Each path is a new rotation, seen through one point. The rows after it are directions, each followed by how far the rotation turns it, in deg/step (0 if it stays put).
Each turn is a multiple of 5 degrees from 10 to 175, or 0.
Each row of a path follows its step; steps can be skipped.
Rotation 1:
step 0: [ 12   1   1   1  -4  15  -6  -2   9  15   1  -1  13   0   8   1   7   8
 -16  -7 -13  -1   4   2   1   1   0  13 -15 -22   7  -5   3  -2  -7  -5
   2 -21 -12]
step 3: [ 17   4   4   8  -2   2 -15   9   4  15  -1 -18   0   5   4   7  -8   4
   1   0  10  13  16  -1  -6  -7   8   0   1  -2   1  -8   9  -6 -23  -5
 -13  -8 -14]
step 4: [  2   1 -16  12 -18   7 -10 -19  -1   7  -6   1   7 -10 -11  -6   2  -1
 -11   9  -9  16   4  -8  13   5  -1  -7  15  12   8   5   4  -2  -9   0
   9  -3  -8]
step 5: [ -2   4 -14  -4  -8  21  -6  -1  13  -1  14 -13  -4   1  10  15  -7   7
 -18   0  -8   4   7 -12  -2   2  -6  -2 -12 -11   4 -11  14  -3   8   8
  -5  -8 -11]
step 8: [ 17  11  -7   4   4   4   0  -1  -6   4   1 -11 -13  -3  10   3   3   9
 -14   3   7  10  19   3   0   5  -6  -7   1   3   1 -10  -7  -1  -9  18
 -27   0 -10]
step 9: [  6   0 -10   3 -15   5 -23 -15   4  20 -22   0   2   9   8   1   5   5
  -4  -7  -4  10   1   4  -3  -4  12 -10  13  -4   0  -5   0   4  -6  -4
   8  -8  -8]
step 14: [ 12  -3 -26   0  -5   8 -15 -14   7   2 -12  -5  -6  -3  12   5  13  -6
  -4   8  10   9 -10  -5   0  -9   3  -1   6  -3   2 -12   4  -6   2   2
 -17  -3 -17]
step 16: [ -8  10  -2  12 -13  23  -1 -12   8  24   0   0  -8 -14   1 -11  -3  -2
  -7  -8 -10   4   0  -7   0  -8   8  -8   5   6   8  -6  13   7  -5   3
   2  -6 -12]
step 17: [  2  -8 -19   1   8  19  -2   7  -1   1  -6 -12   5  -7   6   4   2   9
 -16  19  -6   2   8  -4  13  -1  -6   3  -8 -21  12  -4  -3  -2  -6  10
   2  -2 -12]
Directions:
[-5  1  3 -2  4  1  4  1  3 -1 -1  2  2  2  1 -8  1  9  6  4 -2 -6  0 -5
 -2  0 -2 -2  0 -1  3 -5  2  0 -2  2  1  0 -5]
70
[ 2  2  9  2 -1  2 -5  1 -1  7  1  1  6 -2 -1  1 -5 -1 -1  4  1 -4 -5  0
  0 -6  7  2 -3 -1 -1  1 -1  6 -2  0  1  3 -2]
110
[ 1  2  1  7  1 -4  4  3  1  1  1 -1  4 -5  2 -4 -2 -8  3 -1 -5  2 -2  6
 -2  1  1 -2  1  0  7  1  3 -5 -1 -2  4 -2 -4]
115
[-6 -3  0 -4  2  1 -1 -7 -4  2  0  2  3  2  2  2  5 -3 -4  4 -1  0 -2 -1
  0 -2  2 -4  4 -4  5 -1 -2 -4 -1 -7  1  7  1]
145
[ 5  2 -2  0 -2 -4  3  0 -5  1 -2  6  3 -1 -4  2 -1  5 -5  1 -1 -6  2  3
  5  6 -1  0  2  3  4  3 -5 -1 -2  3  4  3 -2]
160
Rotation 2:
step 0: [  4  -7   5 -13   8  14   6 -10  16  13  -9  -1   3  -5   5  -8  13  11
  11   8   1   7   8 -16 -24 -14 -11  -4  -2  -4   1  -1  15  -6  -1   4
  -5  15 -23]
step 1: [ -1   3  20  11   9  -1   4  17  -4  -1  13 -13  14   7   0  14   7  24
  -8  13  -3  10  -8   6  -5   5   3  -5   3 -10   7   8  -7  14  12 -14
   1  11  15]
step 3: [  4  -2   4   5  -9  -3   2 -14  13  -7   7  12  -1  16  17  -7  -1  15
 -27  -5   5 -10   0   7   7  -5  -3   5 -21   0  -4  -6  13  -1  -2   0
  18  -5 -18]
step 4: [-22   7  -6  -4  -1  -8  12   4  -3  -3   1  13   4  -3  18   6  -4 -11
 -12  20  10  -6  -8  -6  -9   5  -5   0  19  17  11   9   4   5  11   2
 -23   6  -5]
step 6: [ 22   1  12   7  -3   0   3  -5  14  -1   5  -5 -21  10  -2 -13  -5  20
   4   5   1   2   6  10  -2  16   1 -10  12   6   8  -5  -7  15   9 -24
  -2   5   8]
step 9: [  4  -9  12   6 -22   9 -10  -1   1  -2 -16   5  -7  -4  13  -3   3  -4
  -2  13  -6 -13 -19   7  -8 -10 -10  -7   9   9   7  17  14  -7   6   4
 -21  -3  13]
step 13: [ -5   7   3   1  13   5   1  -4 -10  15   7 -12 -10   3  -6   9  11  29
   2   4  16 -20   0  -6  -9  -3  12  -3  12   1   5  10  14  -9  15 -12
   3   5   5]
step 15: [ -4   8  12 -17 -15   4   3  -4  12  -4  -8  -9  -7   2   5 -21 -14   8
 -12   8  -8 -11   0 -12   0  -8  11  -1  -1  11 -13  -3  -7  12 -14   7
  23 -10 -11]
step 17: [ -8   6  22   0   7 -13   4  -5 -12  19  13   9  17  -4 -10  -1  -4 -13
   2   6  11   0  -7   1  -6   6 -10  11  -8  10 -10  15 -13   7   8   4
   2   5  24]
Directions:
[ 0 -5  3  3 -2  3  7  7 -6  0  1  0  1 -2  1 -6 -2 -6 -2  1  0  0  3 -4
  0  2 -1  1  5  3 -3  6 -5  1 -3  5 -2 -2  3]
140
[-2  5  4  1 -4  0 -1  1 -6  5 -4 -2  6 -3 -5  3  5  2 -1  4 -1  3 -1  0
 -3  2 -3 -4  0  4  1  0  3 -7  7  2 -1  3  1]
90
[-1  2 -7  4 -5 -1  5  0  0 -1 -1  2 -8 -1 -1  4  0 -2 -6  3 -1 -5 -4 -2
 -5 -5  3  2 -2 -1  1 -1  1 -5  1  3  0 -4 -1]
70
[-6 -4 -2 -1  5 -4  1  5 -3  2  6  4  3 -1  1 -4  2 -1 -3  1  2  1  0 -4
 -2 -1  4  3  2 -6  4  0  4  0  7 -6  1  3  0]
115
Rotation 3:
step 1: [ -7  -6 -19  -8  -2   6  -2  -7  -9  11   8  -3  -1 -17 -12   6   4  -8
  15  -1 -14  13 -14   0   2 -11  10 -12   5   4 -25  -5   1  -4   3 -11
 -18   8 -11]
step 3: [ 14  11  14  11 -14  -3  -6  -1   8  12 -15   0   4  17  12  -9 -21   4
  -7   8   8   1   8   9   1  -5   0   8  -6 -13  -7   9  15  16  13  15
  -2  -4  -2]
step 5: [-15  -5  -1  -9  12  16 -21   8 -20  15  -4 -12   7   4  -1   6  11  -9
   7  -4  -7  -3 -14 -11 -10  10  -6 -12  12   6   8   5   5 -13   1  -7
  17   3   0]
step 7: [ -4  11  -8  -3   4  -1  16 -13  15  -5  -9   7  -6 -19  12  -4  -1  -3
   4   5  -6  -6  15  14  22 -16 -10  11  14  -6 -16  -2   9  -1  11   6
  -3  -2  14]
step 8: [ 20  11  -7   6   5  15   5 -16  21  11 -22  -1  -1  13   2  -3  -4  -3
  -8   7  17   0  -3  -8   0   8  11  -1  12  10   8  -2 -18  -2   1 -13
  -4 -12   1]
step 10: [ -2 -15  -4 -19  -2   2  -4  -9 -14  -9  10  18   1   2  -6   4   9  -8
  12   3  -9  13   4 -13  -2   7   5  -5  -6 -10 -16  -2  28 -12  -2   5
  -5   3 -16]
step 12: [ -3  15  23   7   0  -9  -1   2  16  17  -1  -1  13   2   7  -9 -17  14
 -12   1   5   8  -5  -2   5  -9  -6 -12   7  -9  -6  -5  -7   3  25 -10
 -11   9  11]
step 14: [  0  -9  -2  -3  -1  17  -1   1 -28  -2   2  -3  -3   5  -2  -7  -2 -15
  -2  11   3 -14 -16   0  -5   4   8  11  14  13  -7  12   8  -4   4  -7
  18 -22 -16]
step 16: [  0  11   0  -3  -1  13   2 -21  14   6   1   0  -4  -7  -3  -4   1   7
  -1   3   8  11  21  -7  24  -2 -18  -8   5 -12  10 -17  13  -8   2  12
  12  11  12]
Directions:
[ 1 -5 -3 -1  5 -1 -1  2  0  2  3  1  4 -3  0  5 -2 -4  2 -1  5 -3  1  1
  0  3  2 -6 -4  1  4 -5  9  2  2 -2  6  2  0]
70
[ 0 -4 -3  2 -7 -1  2  3  0 -2  2  1 -1 -6  2 -2  6  2  0  3 -1 -5 -1 -1
  1 -4 -4 -2  2 -1  5 -1 -4  3 -3  4  8 -2  5]
160
[-1  1  1  4  2 -4 -2 -1  6  0 -2 -1  0  2  4 -5  2 -3 -6 -2  3 -3 -2 -1
  6  5 -4 -3  1  4 -1 -3  2  7 -1  4 -5 -2  1]
80
[ 5  6 -1  0  3  2  5  2  0  3  1 -7  4  3  2  2  0  1 -1 -4  2 -1 -1 -4
  0 -3  5 -6 -1 -2 -1 -4 -5 -5  1  7  2 -1  3]
85
[ -3  -3   1  -5  -1   3  -2  -3   4   4   7   0   0   1  -2   2   4   1
   0  -3   3 -10   3   1  -3   0  -4   1  -4  -3  -7   4  -2  -1   1   1
  -2  -6  -2]
85
[ 4  2  2 -1  2 -8 -8  3  0 -1  1 -5  2  2 -2 -4  1  4  3  3  4 -6  0 -3
  0 -2  5  4  3 -1  4  2 -2  2  5 -1  0  4 -4]
120
Rotation 4:
step 0: [  7  -6  12 -20  13   2 -17  26   5  12 -15 -16  -1   3   9   5  -1   1
  -3   7  -5   1   2   7  -7  -1   1   3  -1   0 -13  -8   2  -6  18 -21
 -10   5  -6]
step 2: [ 21  -5   9  15   1 -12  -6   7  -8  12   9   1   1  -9   8 -23  -1   6
 -10 -14   4  16  -4  -2 -29   2  14   4   5   1 -12  -4  -3   7   7  -3
  -7 -11  -3]
step 6: [ -8   0  -5 -21  16   3  -8   6  17   3  17  -3  11   5  -7   9  16 -11
 -13   2  -5  -6  -6   3 -10 -15  -2 -11   3 -10 -11  -8   7  -2   9 -24
  -1  -6  -9]
step 7: [-14   2  13  -5  -8  10  12  -3  10   3  -7  14  11  -1 -11  -6 -10   9
 -10 -16   7   9  10  -2 -13 -25   6   4   1   8  -6   4 -10  13   6 -16
   7   6 -16]
step 9: [-10 -11  11 -11   0   9   9  16 -10  -9  20  10  -6  -3   6   0   8  -2
 -18   7 -14   8  11  16   1 -12   1   6 -11 -15 -12  -9  -6   2  11  -3
  -1   9   7]
step 11: [  1 -15  -3  -1  -7 -23   7   5  -5   2  -3 -26  -5   0 -16  -8  -3  -7
 -12   3 -10   8   0   1   3   0  13  -7  -5 -19  -9   2   4  15  -1 -14
 -21  -1  -5]
step 12: [-15 -11  12  -7  -1   7  -3   7   3   9   3 -13  -6   1  -4 -16  13  -5
  -4   7 -10   5  -7  12 -22  -2  -3 -15  -9   6   1   6  -4 -18   9 -23
   9   4  -5]
step 14: [ 12   3   2   3 -20 -11   2  12 -22  -9   7 -13  24  -3   0 -20  14   1
  -2   1   6   1   6   4  -9  -3  11  -4 -11   5  -9  -7 -13  -5   0  -1
 -13   2   1]
step 17: [  5  -3  -1  -6   0 -16  -2  21   2   5  -8 -19   8   2  -6   1   5   0
   0 -12  -5  -2   6   0 -24   7  10   4  15   6   1  -6  13  10   6 -15
 -22  19  -6]
Directions:
[ 5  3  0 -1  3 -6 -5  6 -6 -5 -1  0  3  3 -1  5  2 -6 -1  4 -2  3  0  0
 -2  3  5 -2 -6 -2  3 -1  3  0  0 -1 -2  3 -5]
125
[ 4  5 -2 -1 -1 -1 -5  0  1  4  1  4 -1 -7 -3 -2  6  2  2  2  4  1  1 -3
  1  3 -2 -5 -2  3 -5 -2  2 -8  3 -5  1 -5  2]
175
[ 1 -1 -3  3  3 -3  1  1  2 -1  3 -1 -7 -6 -3 -4  1  0 -4  0  2  3 -4  5
  1 -3  3 -1  3 -1  9 -2 -6 -5  0  4 -2  0 -4]
110
[ 8  6  0 -2  8  4 -3 -2  3  2  3  1  2 -2  4  2 -3  3 -2 -3  3  4 -7 -1
 -1 -5 -1  5  0  0  0  1  4  3 -1  0 -3  2  2]
20
[ 3 -3 -1 -4  0  2 -2 -3 -2  3 -4 -2 -1  1 -1 -7  0  3 -3  9 -4  3  0 -2
  3 -2 -4 -6 -6  1  1  4 -2  3 -1  2 -3  6  3]
25
[ 0  1  4  2 -1  2  1 -7  2  3  0  2 -4 -3  5  7  3 -3 -3 -3  2  0  6 -1
 -1 -3  2 -5 -7  3  4  5  2  0  3  3  1  1 -4]
125
Rotation 5:
step 1: [ -2  -5  -2   5   4   8 -19  -7 -17 -19  14  -6  22 -11  32  12  -9  -9
  15  -6   8  -3  14  -1 -11 -11   0   7   1  -1   9 -21  -3   5  -6 -12
  -6   5  15]
step 3: [-10  -8 -10  -3  -9 -15   2  -5  -8   2  -7  12  -8   0  14  -1   0  13
  -4  23  -4  18   1  -1 -13   0  12  19 -17 -14  -1  18   6  30 -16  -1
   8   0 -15]
step 4: [ -1  -9  13  23   2   4  -6  10   3  -3  -6  14  11 -13  39  -3  -8   3
   6   1  -3  -4   5   2 -18  22 -12  -1  16  -9  -6  -2   3  -5   1  18
  12  -2 -13]
step 7: [  0 -16  19   5  10 -16 -11  -2   2 -24 -11   1   3  -1  18 -12   0 -28
   6   0   1  11  -3  14  10   6  -9 -15  -3   5  23   7  -1   1   8  11
 -15   9  -8]
step 8: [-10  -5   0  -4 -11   6  -5 -15  12   6 -11  11  13  17  -8  -5  31  -9
  10   6  -8 -12  13   0  19  18   1   5   3  -5 -11   9 -28   0   4  -9
 -19  -1  -4]
step 12: [ -7   4  -3  15  -5   8  -1  -3  26  -9   5 -24 -23   8  -1  17 -11 -11
   0   1  -1  -4   9  -4 -15   6 -21 -16  -9   3   1  -4  -1  10 -17 -22
   3  -6  14]
step 13: [-16 -19  10  -4   8   4 -12   9 -11   0  -6   4  22   2  -8   0 -14 -11
  -8  18   1   9  -9  -3  -6 -19 -19  -8  -2  25   6  -3  -9  -8  -6 -26
  -1 -12   4]
step 14: [ -9   1 -11   5  -3  -5 -17   5 -11  -5   1   7   4  18 -16   4 -21  -7
   0  -3 -22   0  -7  -3  -7  -2  18  25  26 -10   1  -2 -26  18   6  -7
  -2   0   9]
step 15: [  9   3  -1   7 -11 -21   3  15   6   4 -13 -11  -8   2  -1  14  -1 -21
 -32   4   2   8   8 -10 -17   8 -14  12  -4 -19  -8   3   5   6  12   3
  20  -9   9]
Directions:
[-6  0  4  9  3  2  0 -2  2  2  2  2  6 -1  3 -2 -4 -4  3  2  2  1  0  0
  7 -8  1  2  1  1  0  1 -2 -4  3  4  4  2  0]
120
[-3 -1 -3 -2 -1 -2  5 -4 -3 -2 -3  2  3  5 -6  2 -2  2  1  4 -4 -7  0  4
  5  1  3  4  1  3 -4  3  4 -3  0 -5  0  3 -5]
130
[ 1  4  2 -3  6  3  1  4 -1 -1  4 -1  6  1 -4  2 -1  6 -2  8  0  0 -3  1
 -1 -4  2 -2 -1  3  0 -3 -4 -1 -6  4 -3  1  6]
95
[ 3 -4  0  0 -1  1  3  1  2 -1 -4 -3 -1 -7 -2  4  1  4  0  2 -1 -4  0 -1
 -4 -4  2  0  5 -1 -7  2  0  1  6  9  4 -2 -1]
65
[ 0  6  2 -1 -6 -4  0  8 -8 -1 -2 -1  2  1  5  4 -7  3  2  0  5  1  3  0
  3 -2 -1  1  0 -4 -4  0 -2  2 -1 -2  2 -3 -3]
25
Rotation 6:
step 1: [  2 -15 -30  -3  -4   0   7  -1 -12   8  16  -9  -9   9   2 -13  -6 -16
  -9 -21  -9   4   0  -9   3   0 -12   9   0  -8   2   1   2 -14   3   6
  10  13  -6]
step 4: [-10  11  26  11  -4   6   7  13 -18   6   7   7 -10  -6 -12  -8   4 -14
   0  10  -2   5   6 -12 -10 -15 -16   4   1  11  -3   9   4 -12  -2   2
  17  -5   1]
step 5: [-15 -15   8 -13  -7   4  15  -5  -8  -2   5  23   6   6   3   0  -6 -20
   7   2  13  -6   1  -2 -10 -15 -11 -15  17   0   0  17   2  -6   3   4
  -5   8   2]
step 6: [-12 -13   7  -5   6 -13  -8   1   3  -9  10   0  -2   0  15   0  -9 -15
  -3   9 -16 -10   0   9  12   3 -10 -11  28  10   1  -7   0  13  12  10
   0  13  -3]
step 11: [ 11   3   4  12  11   7   4  10 -16 -21  18  -5   0   3   4  12  15  -3
   5  14  10   4   1   2  -8  -8 -17  20  14  17  -4   0   8  -7  -9   2
   1   1  -2]
step 12: [  8 -16 -12  -3   6  -1   8  -1  -5 -16   9   0  12   3  -9   2  15 -13
   3 -12  -4   2   9   9   3 -17  -7 -13   7  10 -10  28  -1  -4 -16   0
  10   7  -1]
step 13: [ 10  -4  -3  -9  -4 -13  -8 -27  -7  -6  15  -1   7  -8  21   1   6   2
  -3  -8  -6   4   6  -8  23  -9  -6 -18   8   8  -1   8  -8   5  12   7
  11  -2 -13]
step 16: [ -4   8 -15  11  23  -4   5 -13 -18   7  -6   6 -11  -4   0  -2  -3 -18
  17  -1   2 -17  -8 -17 -10 -12  -3  -3  -2   4  -1  10  -2  -2   5 -12
  -7  13  -9]
step 17: [  2   3   8  -2   9 -11  -3   1 -12   2  -9  -9   9  24   9 -10 -17 -23
  14  -3  -6 -12  -9  -5   0   6  -5  -1   2  22   5   9  12  -8  14  -1
  14  -7  -2]
Directions:
[ 5  2 -7  7 -4 -5  0 -6 -3 -5  1 -3  1  2  2 -4  4  2  3 -2  2  6  3 -1
  1  2  3  2 -1  4  2  4 -5  0 -5 -1 -3  0  0]
25
[ 3 -5 -2 -3  4 -1  0  5  0 -3  4  3 -3 -1  6 -2 -3 -6  7  0 -2 -4 -6  1
  0  3 -1  1  0  2 -2 -1 -1 -2 -8  3 -3 -4  0]
65
[ 1  1  2 -2  1  0  0 -6 -2  0  4  6  4 -4  6 10 -5  2  2 -1  7  1  2  0
  0  1  2  0  1 -5  2 -1 -5 -4  0 -4 -1  0 -3]
140
[-1  1  5  0 -7  1  0 -7  0  2  3 -1 -3  4  2 -3 -6  4 -3  1  0 -6 -2  0
 -1 -1  0  0 -1 -4 -2  7 -1  1 -5  4  4 -6 -1]
80
[ 3  9  3  1 -1  7 -2  3  4  2  4 -2  6  0  3 -3 -1 -2  1  1 -2 -4  0  2
  6  1  6  2  3  5  5 -1 -1  0  2  2 -2 -2  0]
100
[ 6 -3 -4  1 -6  1 -1 -4 -1 -2 -6  6  4 -6  0 -4 -3 -3  3 -1 -3 -3 -1  0
 -2 -1  3  2  2 -2 -3  1  4 -2  7  5  3  2 -3]
95
Rotation 7:
step 0: [ -5  15 -18 -20  -2   2  -7  -2   0   2   5  -1 -17  17  11  -3   6  -5
 -16   8  -8  -2  -6  -6  -3  -2  -1  -4  12   3 -10 -20  -5   3   6 -14
  13  29   8]
step 1: [-13  12  -8 -18  -4  -9  -5   1  -9   6   9   8  -3  10   0   9   6  -4
 -18 -13  -9  -3   3   9 -10  -7  23 -10 -18  12 -21  -9  -1  -6   8 -16
  10  12  -4]
step 5: [  1 -10   4 -14  -5  -4  -6  -8  15   7   3   9   9   3   1   5 -12 -19
   2   6   3 -15  11  10 -18   5  -6  -5   7  12 -13 -13  10  13  -4 -12
  28   9 -10]
step 6: [-14 -12 -10 -19   6 -15   3 -13   8   2   2   0   1  14  15   0   5 -14
  -8  -3  -8   4 -12  -5  -9  -4 -13  -7   1   0 -16  -7  12  25  -6   4
  25   9   3]
step 11: [  3   3   6 -14   0   4 -21  10  10 -11  -1  15  -5  -5  12   0  -2  -9
   2 -15  19 -15  -6  -4 -24   8  -1  -7   4   1  -5  -5 -16  23   2 -13
  14   6   4]
step 12: [  2   1 -11  -8   0 -16  -7  -7  -4  -6  14   8 -10  -1   7  -6   4   5
   5  -9   8   1 -17   4 -13  24   5 -14   7   3  -3  -9   4  17  -5  -9
  21  29   6]
step 13: [  7   3  -9 -10   3 -17  -5  -7  -5  -2  11  23   3   8  -8   2  -7 -12
  -4   2   6   3  -9  10 -15   8  19  -6  -5  19  -5 -11   4   0 -13  -1
  32  -5  -5]
step 15: [ -5 -11   3 -11   3  -5   4 -16   8  -3   6  13   8  13   1  -8  10 -12
  -3 -16  -1   7 -20  -5 -10   2   2  -2  -8  -6  -6  -2   3  23 -19  13
   7  23  19]
step 17: [ -2   5  17 -15 -11   9  -6   4  -3  -4  -7  16  -2  11   5   6  10  -3
   3  12   4 -16   8   1 -24  -5   4  -7  14   7 -14 -20   9   9 -14   0
   8  13  17]
Directions:
[-3 -2 -6  3  3  1 -1 -2  4  5  1 -9  0  6  1  3  1 -2 -4  2  3 -4  3  0
 -2 -1  3 -6 -1 -2  0  2 -2  4  4 -2  0  1 -8]
10
[-4  3  5  1 -4 -2  2 -2 -1  0  4  0  1  3 -2  1 -2  1  1  5 -1 -1 -3  7
 -1  2  3 -4  4  5 -1 -6  8 -4  5 -2 -3 -1 -2]
90
[ 6  3  0 -5  3  9  2 -1  5 -4 -4 -3 -1 -1  4  2 -3  2  3  0  1 -2 -4 -1
 -3 -5 -2 -1  8 -1 -3  1  3 -2  2  1  2  2 -2]
125
[-1 -2  1  1  1 -3 -1  2 -2 -4  4 -5  2  2 -6  2  6  1  6  2  1 -1 -5 -3
 -5 -9  1  3 -3 -2  0 -4 -1  0  4  4  5 -3  2]
160
[ 2  6 -1  4  1  3 -3  1  1  1  2  4 -2 -4  1  3  2  0  9  0 -4  5 -4  1
 -2  4 -1 -5 -5 -1 -2 -1 -5  1  1 -4  1 -1 -7]
40
